In the data rows, 128 means zero.
Here are some points, each followed by its number:
[160 124 142 135  58  98 148 178  78 145 156 125 154 131 144 103 153 136
 127 147 171 114 162 135 113 131  88 107 107 111 103] 0
[125  86 155 116 175 142 171 143 125  92 167 176 149 147 127 121 161 130
 145 144 107  56 124 127  79 132 152 157 127 151 137] 1
[148 127 136 134  61 111 139 145 126 115 140 102 110 133 152 144 111 133
 115 101 159 142 141 143 116 130 102 140 104 132 156] 2
[143 129  82 105 143  99 112 142 107 155  87 154 150 125  69 104 123 150
 119 150 137  96 149 148 144 120  91 129 111 138 126] 3
[163 117 155 123 143  82 174 154 121 136 124 136 132  95  98  85 140 150
 154 162 149 120 129 116  76 111 137 126 112 150 102] 4
[136 142 109 131 124 129 126 156  80 106 145 159 176 157 145 128 137 166
 118 101 154 110 144 137 119 145 106 125 175 120 119] 5
[143 131  80  86 137 103 120 143 102 159  78 155 136 131  74 110 116 145
 119 163 129  95 150 141 151 121  99 138 110 138 125] 6
[134 144 118 134 126 127 124 158  79  99 144 163 171 160 141 119 132 169
 118  97 145 108 145 132 107 141 113 119 179 115 116] 7
[141 119 143 137 128 117 105 171 143  88 141 125 160 143 118  91 140 133
 150 124 181 102 125 167  99 113 142 121 132 116 146] 8
[130 145 139 141  61 114 139 148 122 150 126 100 147 149 119 137 114 115
 102 121 134 147 130 133 113 147  97 127 117 111 139] 9
[146 127 110 173 111 107 123 122 119 125  96 145 146 103 178 155  88 147
 109 129 160 132 116 126  86 192 132 101 169  97 154] 10
[115 160 176 132 133 166 121 120 139  83 133 111 160 143 160 134 147 120
 116  84 113 145 118 131 131 119 119 120 135 129 141] 11
[137 125 151 121 139  86 152 136 128 138  65 142 169  85 121 103 129 144
 113 146 131 119 104  95  87 141 108 117 121 120 147] 12
[ 86 108 139 122 158 170  79  98 141  91 157  84 160 146 136 160 132 140
 130 108 149 126 132 143 171 120 112  97 111 139 133] 13
[101 153 138 144 143 141 124  88 103 108 118 124 125 132 179 177 126 126
  90 103 117 151 121 106 131 168 118 101 140 105 166] 14
[144 123 104 117 141 127  87 131 147 109 120 125  94 158 126 117 140 118
 151 112 154 137 152 130 142  98 121  99 135 134 141] 15
[ 81 129 155 135 187 184 129  79 173  81 159  81 152 157 134 154 131 141
 105 104  96 122 108 105 158  94 168 126 150 148 100] 16
[119 135 170 169 127 152 149 122 116 124 172 107 104 148 165 144 141 132
 142 122 122 133 133 140 124 129 136 146 126 134 141] 17
[104 124 119 123 159 174  71 121 160 144 133  90  85  95 180 168  77 139
 150 119  97 165 117 174 166 176 179 124 129 181 156] 18
[ 97 119 132 135 204 168  97  67 134  96 105 128 160 115 160 169 134 100
 119 130 114 115 127 122 137 144 137 101 136 107 140] 19
[112 140 144 152 149 138 125 128 168 114 144  88 151 121 137 133 117 142
 120 110 150 147  94 130 121 127 162 116 124 149 135] 20
[ 98 114  80 164 179 158 145 104 158  74 124 153 128 153 156 135 165 116
 145 147 117 125 149 175 142  69 148 149 146 134 127] 21
[144 143 117 134 128 127 126 155  83  98 146 160 176 160 144 110 135 163
 123  95 149 105 147 130 114 133 115 124 187 120 116] 22
[166 109 125 142  80 137 113 116 177 140 122 110 109  61 104 146  95 136
 138 162 130 154 115 103 116 125 151 102 109 113 148] 23
[164 109 142 144 113 116 171 152 137 149 137 154 135 107 108  80 149 126
 142 148  97 117 123 115 112 126 122 178 117 134 101] 24
[105 113 110 141 119 171 113  63 152 144 125 119 120  65 148 183  94 109
 135 170  94 150 111 157 130 164 156 121 135 152 136] 25
[104 119 113 138 122 184 115  65 162 149 126 112 120  68 140 186  92 104
 131 166  93 158 106 154 134 173 157 113 133 143 139] 26
[ 85  99 136 115 147 172  81 106 142  96 155  87 159 154 131 153 129 139
 132 112 158 122 135 149 167 120 117  97 115 136 129] 27
[126 125 116 101 182 123 110 142  69 127 130 157 121 136 155 109 137 130
 152 142 111  69 129 117 151 121 116 137 166 106  98] 28
[106 118 110 145 117 182 115  67 154 135 130 126 125  69 146 174  94 111
 127 158  99 153 109 157 135 167 155 113 143 135 135] 29
[118 122 161 142 122 149 130 109 152 104 145  97 159 123 134 136 132 152
 113 117 135 133 115 107 110 123 150 123 129 114 123] 30
[118 150 142 113 121 146 129 116 138 146 106 120 122  81 161 123 111 139
 124 126  88 184 121 139 128 135 153  97 163 150 124] 31
[171 156 137  94 122  67 112 174 108 135  97 159 113 153 105 120 107 123
 122 121 149 123 109 135 109 152  79  96 127 151 184] 32
[ 84 149 113 110 179 141 133 121 147 131 130 133 158 114 165 123 119  97
 103 111 104 139 117 136 139 115 166 170 165 130 136] 33
[107 117 114 140 120 185 121  59 163 139 118 126 125  64 134 179 112 108
 128 154  84 153 107 151 135 164 159 120 140 136 130] 34
[150 145 137 140 133 126 147 168  79 126 125 171 138 161 153  87 146 151
 131 137 108  99 133 164 123 154 105 147 161 144 135] 35
[ 86 152 117 110 176 135 130 118 144 137 133 125 159 105 157 121 122  97
 105 103 110 145 120 136 130 119 174 165 168 132 130] 36
[121 139 143 141 181 159 114  81 137 124 110 118  84  93 161 160 115 101
 132 151  96 134  90  93 155 140 139 120 131 118 150] 37
[113 142  93 127  77 125 145 117 109 191 120 126 110 110 149 159 110 143
 120 159 126 168 153 165 127 152 133 120 130 150 146] 38
[142 153 140  97 124 101 131 152 120 112 111 131 140 114 115  71 158 150
 140 128 129 156 137  86 129  73 114 102 141 101  96] 39
[125 140 126 112  93  79 149 118 113 166 109 129  88 113  95 131 124 137
 118 157 153 143 113  70 126 110 115  73 123  83 128] 40
[105 130 156 123 177 152 124 104 129  95 160 129 115 167 126 127 156  86
 126 137 136 115 108 111 144  90 131 100 135 103 138] 41
[124 142 117 121 124 144 120 128 130  98 143 144 161 145  65 135 139  97
 120 151 163 119 137 113 101 110 108  75 115 106 133] 42
[113 106 125 120 143 123 130 102 132  87 127 117 184 132 135 151 141 152
  95 110 135 108 146 123  89 141 144 126 130 121 114] 43
[140 158 149 106 150 115 148 102  95 118  82 160 137 104 144 119 153 111
 102 129  99 108 126  87 117 110 100 124 161  91 135] 44
[117 135 154 163 141 131 118 138 158 120 130  93 144 120 143 129 116 152
 126 118 137 151  98 137 114 134 156 114 131 147 129] 45
[152 116 142 131 132 128 142 103 168 103 102 123 112  97 127 154 132 108
 128 134 132 139 117 108  98 126 140 120 117 129 147] 46
[ 82 105 133 118 154 171  81  96 134  92 156  85 158 147 136 156 127 141
 128 116 151 121 127 148 177 118 114  98 108 127 127] 47
[108 167 133  65 184 161  88  98 125  96 143 108  84 162 147 115 128 111
 118 103 108 162 154 128 132 117 157  88 145 166 134] 48
[153 133 143  68 132  84 123 161 157  93 121 108 138 114 104  63 159 144
 129  90 138 141 146  95 110  82 121 140 129 145  78] 49
[137 128  88 100 148 104 121 136  98 164  86 160 130 125  80 109 128 144
 114 167 129  99 150 140 141 116  97 129 104 133 135] 50
[124 138 131 144 126 138 162 126 121 177  83 182  87 134 130 123 120  86
 146 133  87 135 106 113 161 126 107 150 129 100 139] 51
[134 161 147 154 151 146 134 134 136 116 149 128 108 141 132 150  91 167
 114 118 100 130  89 130 123 135 172 133 174 145 135] 52
[148 144 130 112 123 116 120 130 118 107 101 154 114 131 129 126 119 136
 130 125 135 127 128 120 119 149 121 114 131 120 159] 53
[114 142  92 125  88 137 140 119 116 178 102 132 115 107 148 162 107 147
 123 156 113 172 160 166 128 153 138 120 134 153 143] 54
[120 148 171 145 117 118 168 144 123 153 121 123 135 136 130 125 141 133
 124 135 124 138 127 132 121 120 121 120 106 128 152] 55
[115 121 170 101 133 146 124 149 159 124 162  74 162 128  76 113 133 145
 135 131 134 128 106 114 140  99 143 105  80 159 102] 56
[120 144 124  94 174 117  78 152 117  94 118 118 167 158 127  87 153 132
 123  90 161 129 143 129 136 101 125  99 152 127 106] 57
[100 152 108 111 176 141 107  77  67  91 146 156 110 154 161 116 154 122
 139 124 129 130 174  90 157  82 110  93 181  83  84] 58
[138 143 134 104  97  73 148 115 108 170 106 140 108 111  89 121 129 144
 124 164 149 147 118  80 125 100 121  75 119  87 133] 59
[145 124 146 147 117 117 167 151 149 153 141 142 135 101 110  87 139 132
 142 143  91 121 117 110 111 123 120 173 115 146 103] 60
[126 115  89 166 140 153 121 112 141  87 149 162 109 177 125 146 121 134
 132 124 129  82 119 148 124 120 155 153 159 128 125] 61
[120 106 144 117 112  86 188 101  90 165 134 114 112  92 106 128 142 146
 130 176 123 135 146  98 104 120 115 129  85 143 117] 62
[107 107 148 113 181 128 135  93 121 129 164 104  86 123 152 140 129 119
 135 144 137 106 127  87 149 124 152 120 103 129 116] 63
[106 105 147 119 174 131 140  93 115 134 166 108  75 123 154 149 129 122
 130 148 135 111 125  82 148 125 154 112 104 125 121] 64
[142 130  85  98 139 100 116 136 110 166  85 158 137 125  73 106 126 154
 117 165 130  95 143 136 155 127 102 128 107 136 122] 65
[119 127 173 101 143 135 122 149 162 125 159  78 150 131  81 114 139 143
 135 127 132 134 105 115 135 105 140 113  85 161 105] 66
[ 92 112 162 149 143 162 141 114 114 158 129 113 147 142 148 150 133 103
 120 126  84 139 114 124 168 156 105 158 108 126 141] 67
[144 142  86 124 116  96 166 138 116 172  49 205 127 142 110 115 143  89
  99 142 108 108 113 133 123 143  84 164 132  86 157] 68
[125 112  75 160 139 140 115 111 141  80 151 166 106 163 122 143 124 143
 132 121 125  91 115 146 120 125 155 159 166 125 125] 69
[136 140 126 110  98 110 124 116  75 141  79 141 157 101 113 144 127 111
 109 161 148 131 143 108 103 149  77  83 119 104 139] 70
[128 126 166 128 118 108 128 148 137 134 161  94 138 141 102 133 116 136
 120 123 161 133 113 157 105 144 126 105  83 152 166] 71
[133 136 140 166 132 125 108 156 145  88 137 116 171 137 157 119 133 161
 139  93 157 154 132 161 112 129 147 113 156 134 115] 72
New points follow, each followed by the numbers of its two nearest points above, nearest first.
[158 146 143 133 138 122 151 165  74 126 138 166 135 160 151  96 142 152
 133 138 107  96 147 167 117 153 100 146 147 144 141] 35 5
[116 104 130 117 141 120 140 103 130  84 123 117 188 127 125 153 147 146
  98 109 145 101 140 125  91 138 143 127 125 119 113] 43 30
[159 132 130 117 100 126 111 146 123 106 139 144 102 121 138 112 112 134
 139 107 124 133 131 116 121 135 140 135 164 123 121] 53 15
[140 149 152 108 144 117 147 101  93 115  84 158 139 107 146 119 156 111
 107 131  88 108 126  91 117 109 100 112 159  89 126] 44 53
[135  88 138 124  90 149 120 113 146 102 157 110 134  94 126 130 154 139
 141 126 126 119 151 113 109 118 130 149 125 114 124] 30 46
[146 148 138 136 140 124 143 166  76 137 134 170 138 170 158 100 143 152
 133 139 100  96 135 162 124 152 106 150 155 143 142] 35 5
[114 113 119 121 132 124 134 108 123  88 118 123 192 131 133 149 139 146
 101 107 138 101 142 119  82 141 153 132 138 116 117] 43 30
[139 145  98 113  61  91 135 160 113 182  89 130 125 128 119 100 110 121
 124 112 105 144 143 117 148 128  80 164 129 103  84] 9 6
[150 143 140 130 135 123 153 166  73 123 126 170 134 161 157 102 148 151
 138 140 116  86 136 166 124 149 106 151 159 142 127] 35 5
[113 111 128 121 141 122 129 107 131  84 121 129 189 129 129 149 141 149
 102 109 136 108 143 129  87 147 150 132 134 113 121] 43 30
[135 126 135 111  82  97 141 161 107 169 108 120 130 155 107 107 140 106
 128 118 117 124 141 126 135 128  86 154  99 126 119] 9 55
[125 133 163 163 128 148 153 119 111 117 180 101 109 141 158 138 145 134
 139 128 119 137 131 134 127 125 128 143 122 135 135] 17 55
[165 144 100 122 102  91 124 119 129 164  61 148  73  74 157 140  89 133
 131 125 108 141 123  95 117 162 123 162 145 127 157] 53 54
[130 137 151 135 112 116 165 150 158 165 112 115 150 154  96 110 143 105
 115 108 109 154 113 155 140 119 102 148  82 142 139] 55 9
[153 134 124 123 100 127 109 145 119 109 145 136  96 126 141 117 116 129
 142 107 126 135 142 117 122 128 130 127 155 123 118] 53 15
[156 108 132 139  78 132 118 115 164 135 118 110 107  60 114 145 104 135
 140 157 132 152 109 103 107 139 144 105 106 116 150] 23 46
[137  89 146 121 100 161 117 117 144 100 156 104 144  99 131 134 152 112
 134 120 123 108 159 112 112 123 127 155 122 116 125] 30 46
[150 103 133 134  83 132 120 109 166 137 115 110 108  53 104 140  98 117
 141 166 132 137 110 105 107 131 147 111 102 111 143] 23 46
[171 120 131 121 104 111 137 136 146 111 109 153 130 102 124 122 115 141
 118 115 129 110 131  94  88 158 137 135 144 114 134] 53 46
[140 128 117 123 141  97 135 123  90 125  95 161 116 110 135 133 126 143
 126 148 130 119 142 102  95 141 129  98 148 118 128] 53 70
[111 123 115 130 154 178  73 110 167 147 136  91  78  90 182 171  82 146
 139 124  99 164 115 170 157 175 177 123 128 179 156] 18 26
[107 108  81 165 185 153 153 105 155  86 127 151 135 142 149 132 160 115
 153 145 129 117 143 167 135  72 149 139 138 133 126] 21 61
[129 110  99 142 136 109 148 110 121 102 146 144 125 130 125 155 145 142
 124 144 161 120 143 105  98 123 149 128 139 121 111] 43 69
[ 96 110  82 166 184 150 138 105 152  76 137 146 131 151 149 132 157 118
 145 144 117 129 148 179 138  75 144 150 139 131 138] 21 61
[163 131 118 126  41  79 174 171  96 158 144 114 126 143 116  77 155 117
 127 119 139 160 170 124 114 109  73 130 105  84  81] 0 9
[131 133 167 165 125 153 148 118 117 119 174 101 111 143 154 139 144 134
 140 115 127 138 136 132 126 129 138 148 125 142 134] 17 30
[131 124 148 128 125 197  91  86 147 112 120 124 113 106 138 164 110 106
 131 128 103 126 117 111 147 131 134 108 131 122 172] 37 29
[143  86 136 109  86 154 116 127 143 102 151 105 148 100 120 131 151 111
 129 121 130 102 156 115 112 124 127 153 121 116 121] 30 43
[106  94  84 177 202 133 129 113 177  82 148 136 123 167 143 131 153  94
 139 135 162 111 147 159 115  79 165 149 124 148 146] 21 61
[161 136 126 116  95 128 104 142 125 104 146 134 111 129 138 115 120 128
 137 106 108 141 139 111 123 134 137 128 158 125 120] 53 15
[110 136 141 106 183 121 145 132 110 129 149 145 109 148 101  94 160 103
 126 155 131 106 125 100 162  80 124 127 112 124 124] 41 63
